Each path below is one point turned by a fixed rotation once a step. After each direction that follows a path, write how fast that rotation turns it, in degrees per step (0 if it stays still).
Each turn is a multiple of 5 degrees from 10 to 175, or 0.
Each row of a path follows its step; steps can be skipped.

step 0: [ 15.9  -4.1   3.4 -16.3 -36.0  13.7  22.8 -40.2 -29.2  12.3 -36.8  46.9
 -14.4   6.2 -16.7  -1.6 -25.6  -5.7  14.2   6.9 -38.7 -15.2 -48.2  -8.3
   8.8  -1.8  30.5  29.4  -4.6 -34.8  11.2 -22.8 -17.4  17.7   7.3  -7.1
  12.2  -7.4 -20.0  36.7   6.4 -27.5  -2.3  28.1 -12.2  27.5  42.4  33.2
   5.2 -54.3  54.8 -18.4 -47.0 -22.1  -7.6  11.6 -13.1  10.3 -24.4  -4.5
  14.4  23.7   5.0  -7.9 -23.8  13.7   5.1 -15.0 -27.2 -22.4  13.7  19.0
 -16.8]
step 3: [ -4.1  33.5  -4.5  -5.8 -27.1  -5.5 -22.9  17.7  36.7  30.0  14.0  34.7
  -1.0  -5.3  -5.9  14.9  -0.4 -20.8  29.0  19.0 -23.7  -6.7  46.7 -44.4
  26.5 -12.0  29.4  44.9  11.1 -37.6 -31.5 -19.2 -45.3  -0.3 -39.7  -9.8
 -13.1  25.8  -5.7 -29.9  25.5  11.9  -5.8   1.0  15.2  -5.8   2.2  12.3
 -10.7  26.3  43.3  65.0  -7.7 -37.9   7.8  13.0  20.9  -6.6   6.3  20.0
 -16.5   1.6   9.5 -12.0 -21.7  -8.7  25.1   5.3  -0.3   7.4 -39.8  24.1
  -7.1]
step 11: [ 10.3  20.8   2.0 -33.2   2.3   1.5  -2.3   0.2  -7.5  -8.2  -8.9  14.5
 -11.8   1.2   8.8  53.8   8.1 -70.8   4.8 -33.9  -7.3 -26.3 -35.8 -24.4
 -18.1 -12.7  -7.7  -4.6   1.5   2.9  26.0 -29.2 -31.1 -25.3  35.9 -37.2
 -39.8  41.4 -20.1  10.5  13.9 -18.7 -39.5  23.5  22.5 -18.1  -7.4  14.2
 -36.4   1.9  51.1   9.8 -32.1   2.8  10.9  20.7  24.0   6.4   5.9  -9.2
  42.8  -8.8 -44.5  -3.1   4.8   5.6  37.8   3.0  -9.2  18.9  -4.0 -19.8
 -10.5]
step 17: [ -3.4  18.4  -2.4  21.7   0.4  17.4  -0.9 -45.2  39.6  11.7   6.9  34.6
   4.6 -17.5 -22.3  20.0   9.9  45.5 -28.9   9.7 -10.7 -12.1  -8.1   8.1
  -6.9  -5.3  32.3 -29.0 -71.9 -23.5   6.6 -10.3  -8.6  57.1 -21.6  47.1
  -3.2  20.9 -38.3  16.8  24.5 -24.6  -0.9  -3.2 -17.1  14.3  11.7  41.9
  -8.0   5.2 -35.0   0.2  36.5  27.1  -7.7 -41.4  -1.7  -7.5 -26.3   4.4
  25.3   4.3 -23.3  31.4   6.7   8.1  20.6   8.1   8.5  -8.9 -22.8  -8.2
 -23.2]
step 21: [-17.6 -57.0  -3.5   6.9 -24.7   6.4 -22.9 -59.7  12.0  39.1   0.2  -7.3
  19.5  50.7   7.2 -31.7 -11.7  35.7  21.0  14.1 -30.5   6.5 -29.9  19.2
 -25.6  51.1   8.3 -25.3 -18.2 -38.0   5.0 -27.2 -11.5   5.4  -8.2  23.9
  21.8 -10.9 -16.9  -4.7  42.3 -19.2 -15.8   3.3 -24.6 -21.9  27.6   7.0
  14.5  11.3 -18.8   5.6  -2.8  -7.5 -11.9 -20.7 -31.8   1.7  12.4  -7.0
  31.0 -22.2 -31.6  49.2  28.1  -1.3   9.1  10.4 -10.2  37.5 -15.2  -5.0
   1.1]
step 22: [ 25.0  13.7 -13.8   5.2 -26.6 -13.7 -13.3  19.4  -7.7  -2.2  -1.6  21.7
 -21.6 -41.7 -39.7  26.9  17.7 -14.6   9.5 -18.0 -31.1 -25.1  -5.2 -14.9
 -20.0   0.8  -0.3 -19.9  15.8  -4.8  -5.0   2.5   0.1  23.1  19.0  30.0
 -30.2  19.9 -38.7   6.0  52.9   9.0 -46.6 -53.3 -11.8  -7.7  -0.7   7.5
 -20.9  15.8 -13.9  29.7  31.0  14.1   0.7 -47.8  -8.6  18.4  24.8 -34.0
  -7.9 -46.3  20.5  -6.6  -3.6  42.5  30.9  11.4   7.6  61.2  -4.7 -14.4
  -3.2]
step 25: [ -1.1 -36.0   3.3  22.7 -20.8   9.5  -4.9 -34.6   6.3  14.7 -36.7  11.0
  -9.3  45.1  -9.8  29.4 -15.9  60.5  11.5 -31.6 -14.7   4.9 -20.6  17.1
 -25.8  16.4  -7.1  10.3  -5.4 -23.1  17.9 -44.0 -16.7   0.3  10.4 -22.5
 -27.0   0.9  -9.2   7.5  -7.0  -7.2 -27.5 -25.9 -14.7  -3.9 -28.3  12.7
   3.7 -23.3  22.2   7.5  45.2 -16.8 -29.6 -31.3 -73.6  -2.0  -3.5  16.2
  28.3  29.0  40.1 -22.6  48.2  13.5  -5.6   5.6 -23.9  -4.6  11.7 -13.0
  -5.7]
step 26: [ 16.2 -17.8 -26.2   0.3   3.1 -18.1 -24.3 -26.6 -15.8  -3.1 -11.4  -5.7
 -21.3 -24.0  31.1  24.0  -9.3  13.9   8.0  23.4  -5.7 -17.9 -18.6 -47.9
 -10.1  24.4  12.1   1.1  18.9 -10.0 -18.7  10.1 -12.0 -23.6 -31.4  11.9
  21.1  14.3 -56.7   8.4  12.4 -37.5 -12.3 -60.1 -23.9 -38.9  -4.0 -18.7
   1.9  -3.2   7.9 -33.3 -36.0 -10.1 -12.3  -7.5 -28.7  52.2  39.1 -15.9
  36.8 -38.1  -0.5  -3.9 -23.1  29.7  39.9  -3.8  10.3  13.9 -24.6  -8.3
 -23.2]
[ -4.5  -8.0   3.9  -3.4   9.9   3.5  -4.1   7.0  -4.1   6.9  -4.4   0.7
   6.5 -14.2   2.2   0.3  -9.7  -1.5  -1.9  -1.5  -2.1  -4.3   1.3   1.5
   2.0  -9.5  -4.7   4.6  -4.8   5.3   3.0  -7.5  12.7   8.8  -3.7  -0.1
  -9.6  -4.9   0.6  -3.6   4.8  -0.1  -9.6  -4.7   3.2  -5.1   3.2  -3.1
  -6.9   2.8  -1.5  -3.2   7.6   0.0  13.7 -10.4  -6.3   1.1 -10.1   5.6
   5.1  -0.2   3.8   2.1   0.1   1.0  -6.6   1.4   0.6  -5.3   3.4   3.1
  -2.7]
140
[  3.4   1.5  -7.3   3.0  10.3  -2.3  -3.2   0.0   7.9  -4.2   2.3   6.8
   0.8  -5.3   2.6  10.0   8.9  -9.1   6.8   3.0   6.6   5.9  -7.4   6.6
   2.0   0.8   5.9   0.7   4.2  -5.3  -3.3   7.4   0.8   7.1  -2.1  -4.7
   2.5   5.6   1.8  -0.4  -0.4   9.1 -17.8  -1.2  -5.5  -3.8   7.4  -6.8
  -1.3   6.5  -1.6  -4.2  -6.4 -10.0  -1.0   1.3   2.8  -0.4   3.9   2.9
  -1.9   1.9   3.5  -5.4  -8.1   0.5  -2.5   5.8  10.3   4.4   4.5  -3.9
  -9.4]
170
[ -1.5   1.0   6.5  -3.8   6.4  -1.2   6.4   2.4   2.3  -7.2  -5.7  -4.3
  -1.1  12.9  -3.2   8.6   0.3  -5.3   6.7  -8.6   8.8 -15.3  -0.5   3.5
   2.2   1.2  -6.2   0.2  -6.1  12.5  -2.2   1.1   2.6  -0.4   9.9  -0.6
   0.8   1.0   6.8  -1.2  -2.3   7.8  -8.7  -0.5  -2.5   1.5  -2.1   7.3
  -3.9  -9.1   6.2   8.9   4.7   1.9  -8.3  -6.2  -3.2   4.6   6.1   0.9
   1.9   2.8   3.2   7.6  -4.6  -0.2 -11.0  -4.2   1.6   3.4  -7.0  -3.1
   2.0]
155
[-10.8   4.3  -0.5  -3.9   0.2   4.7  -8.9  -5.1   3.3  -3.3  -7.9   4.6
  -3.5  -4.1   6.7   7.6  -2.4   0.3  -2.4   4.7  -1.5   2.8  -3.1  -0.6
  -3.3   2.9   6.1  -1.7  -4.9   3.3  -2.2  -1.5   5.2   7.9  12.3   2.9
  -6.4   1.5   2.8  -2.9  -3.9  -5.0   1.4   0.3   4.4  -2.3  -8.3  -4.8
   6.6 -10.1   3.3  -2.1   2.4  -1.6  -7.1   8.5   1.6   5.2   5.8   0.3
  -0.4  -5.0  -3.3 -12.1  -6.5  -1.0  -0.3 -11.0  -0.7 -14.8  -1.8  13.4
  -8.9]
25
[  7.0   6.1   1.0  -3.6   1.6  -6.0   7.4  -0.1   1.9   3.1  -6.2   4.1
   4.5  -2.9  -5.7   4.7  13.4   4.7  -2.1   5.9  -3.0  -7.7  -1.3  -7.5
  16.0   6.9  -3.3   0.4   1.1   0.2   5.7 -10.2  -0.7   0.1   2.9  -0.3
 -10.7  -4.3   9.0  -1.9  -1.6  -7.1  -8.2  -0.9  -3.0   1.6   2.8   9.9
  -1.2  -1.3  -4.3  -1.2   5.7  -5.1  -5.1   5.4   8.0  -4.5  -7.6  -0.7
   2.0   3.4   5.8 -12.2   8.0   5.2   9.3   1.3  -4.1   3.1  -1.8   1.4
  -0.9]
130
[-0.7 -5.9  5.0  0.4  7.1 -5.6  7.2 -1.6  6.9  0.6 -2.2  9.9 -1.3 -7.7
  0.6 -8.3 -0.5  2.0  1.5  0.1 -5.4  6.0  4.4 16.2  5.7  1.8  4.8  3.7
  9.5 -3.0  0.4 -5.6  5.1 -7.9  2.4 -6.7 -1.6 -9.8 -9.7  0.0 -4.8 -4.2
  4.7 -4.3  5.2  4.7 -3.7  2.7 -0.8 -1.9  2.5 -2.7 -2.5  0.6 -8.3 -4.3
 -1.8 16.7  7.2 -2.2 -3.9 -3.8 11.7  2.3  1.4  1.6 -2.9  3.2 -0.5  4.0
 -9.7 -2.2 -6.3]
10
